In the rows, zero is written as 128.
Named moves come first, each a turn or a mirror and shown by rows before and after it. Which of them, in which order, take the first row of each pair that follows to the second? Write the first one first, as in the answered first pair.
N:
[122 105 117 135 132 198 132 158 145 144 140 142  87 108 120 126 157 128
 107 135  94 180  96 133 141 122 109 172 130 139 140 136 147  97 145 101
  87] -> [118 105 119 133 130 193 126 171 148 145 135 142  90 105 127 125 160 125
 107 133  99 178  99 130 144 112 101 167 120 136 134 135 145 102 145  93
  86]
[121 111 118 162 121 115 134 173 105 140 111 134 148 133 145 134 140 145
 116 117 152 109 126 117 135 137 132 148 161  94 123 143 125 107 129 140
 128] -> [129  95 116 154 135 118 147 152 106 151 134 119 132 111 144 137 138 139
 103 118 165 118 127 119 141 163 147 142 149 111 132 133 119  91 118 143
 131]
[135 217 115 142  96 129  85 180 127 103  96 192 139 166 101  85 138 127
 127 134 116 107 198 121 147  61 130 138 140 100 102 160 159 165 135 126
 130] -> [144 149 112  95 128 134 142  76 129 142 179 143 109 105 102  90 142  83
  61 131 166 138 203 140 168 161 163 116 107 178 144 158 110 119 106 133
 137]
[142 119  60 137  98 124  80 179  83 149  62 199 100 157 118 101 139 153
  79 128 143 155 158  99 158 136 221 139 157 125 151 146 222  85 106 118
 188] -> [136  90  63 125 109 124 100 145  90 158 103 189  89 137 120 109 150 140
  60 133 152 163 163 111 170 165 232 132 149 155 162 140 206  69  99 121
 196]
E:
[103 107 122 113 159 142 120 103 142 104 163 137 174  98 130  92 156 130
 112 176 108 118 128 125 127 106 109 129 151 100 126 181  74 119 114 128
 133] -> [ 96 112 123 121 157 140 116 105 140 102 165 137 171  90 124  93 152 125
 116 182 113 118 126 126 126  99 113 124 150  95 131 176  68 114 119 130
 138]
[233 115  93 175 119 114 157 174 126 175 137  86  94 137 155 193 134  86
 122 128 147 164 141 126 170 149 182 152 114 186 119 119 126  72 133  96
 125] -> [218 114  81 170 113 121 141 181 135 176 132  89  92 132 146 204 151  78
 108 125 159 167 133 129 159 143 180 162 125 177 126 112 128  69 147 103
 119]
[145 132 141 117 155 122 111  85 144 129 108 110 136 134 137 190 124 111
 203 127 106  94 153  96 111  92 116 123 118  99  86 132 124 163 155 137
 119] -> [114 140 115 103 145 149  80  88 147 140 104 110 129 132 121 199 146  94
 182 142 123  96 147 101  95 104 118 132 127  98 111 110 135 159 149 149
 115]
Z:
[147 114 118 161 129 102  98  98  94 125  75 123 108 129 133 176 104  80
 157 129 110 175 185 112 150 183 163 119 114 112  81 116 181 125  97 129
 134] -> [142 110  92 184 133 107 104 152  72 125  81 180 126 139 102 120 106 115
 129 121  97 182 165 104 162 157 165 143 133  99 120 129 193 115  97 109
 143]
[143 129 171 160 140 105 158 117  99  92 134 164 144 137 147  79  76 136
 141 100  98 151 162 127 150 113 129  92  98 111  96 173 125 165 132 118
 125] -> [149 121 177 146 132  95 158  97 108  93 131 144 141 143 159 102  75 126
 155 102  98 152 166 119 142 117 123  82  87 127  86 170 126 167 130 128
 130]
[149 138 142 133 122 131  80 115 180 153  42 158  99 128 100 134 105 144
 191 133 109 129  82 117 102 117 132 133 122 111 167  77 165 177 150 134
 129] -> [151 133 144 133 130 125  83 113 177 156  46 165 105 123 100 125 109 149
 180 133 107 123  84 119 104 119 138 132 121 114 174  73 165 184 156 134
 132]
[109  61 125  90 130 189 115 170 140 129 129 112 109 112 126 212 183 116
  72 199 208 126 105 118 163 173 123 149 135 173 133  76 116 119 144 120
 127] -> [112  64 104 112 145 188 121 207 126 126 134 151 126 129 105 163 198 142
  54 188 195 127 103 125 182 155 127 163 148 168 159  87 127 125 138  96
 142]
K:
[ 92 127 108 164 114  87 108 139 154 138 126 123 104 151 105 142 142 131
 110 107 122 140 102 128 113 131 143 147 105 122 158 135 119 151 121 122
 114] -> [ 96 126 111 162 114  94 108 144 159 132 127 116 105 152  99 143 143 122
 112 113 116 143 105 130 109 128 142 139 107 118 157 136 122 161 117 119
 109]
[163 177 116 157 142 115 133 138 102 135 137 105 154 161 145 102 114 144
 122 114 113 148  92 147 142 106 122 176 106 102 125 134  80 119 176  87
 106] -> [167 169 109 157 139 121 141 129 111 141 150  96 154 159 140 111 123 150
 115 113 119 148  92 146 145 114 121 179 106 107 134 137  72 121 174  90
 107]
[188 112 143 116 127 121 136 149 130 144 113  93 121 157 166 174 130 145
 168 134 141 109 110 101 177 117 121 171 131 152  64 142  95 106 133 115
 121] -> [184 110 130 126 117 113 131 170 117 149  95 114 119 162 171 165 136 146
 161 131 136 117 115  87 189 124 137 164 139 146  59 150 116 107 131 111
 135]
Now pairs of rows:
Between the rows of a pair lie 2 to 3 moves.
[117 165 109 144 122 137  97 135 146  97  62 129  79 126  95 162 139 128
 150 162 146 117  92 125 110 142 112 135 138 116 110 120 137 153 134 126
 111] -> [127 127  93 133 122 135 113 110 132 115  95 124  67 103 102 148 144 117
 112 161 174 140 103 122 132 186 140 130 130 149 127 133 128 138 114 124
 127]
N K
[154  90 119 133 161 140 150 136 149 136 162 101 140 113 108  94 147 139
  98 116 139 117  91 135 150 155 103 187 142 175 178 123  66  95 122 103
 137] -> [150 138 154 139 132 142 105 165 161 107  89  88 136 150 134 163 141 140
 177 137 114  83  99 117 114 100  71 176 150 124 111 107  99 130 155 132
 125]
Z N Z
[121 114 123 105 121 124 111 112 159 133 102  65 101 111 140 219 154  76
 148 144 170 126 138 121 114 163 141 133 112 154 101  86 128 142 120 136
 144] -> [122 123  70 152 114 122  87 210 122 131  70 146 112 152 117 153 162 126
 131 132 141 126 140 108 131 121 159 174 142 111 131 111 169 143 121  96
 163]
K N Z
[ 87 167 129 134 116 105 112 168 132 122  70 159 151 162 122 110 138 162
 144 150 112 117 123 125  94 104 139 140 151  80 134 122 150 137 153 136
 134] -> [100 117 119 107 143 109 150 102 139 156 152 143 133 111 110  92 140 134
  77 146 147 149 136 141 111 185 165 124 131 152 172 124 100 102 126 133
 144]
N Z
[109 138 120 126 148 159 129 117 122 116 132 132 108 107 165 119 122 128
 136 127 118 153 165  75 125 156 160 101 129 106  58 120 143 163 111 139
 138] -> [106 129 109 125 150 156 134 102 111 123 149 133 108 102 155 103 117 129
 121 124 121 156 156  86 133 179 164  93 125 117  78 133 139 153 103 134
 145]
Z N Z
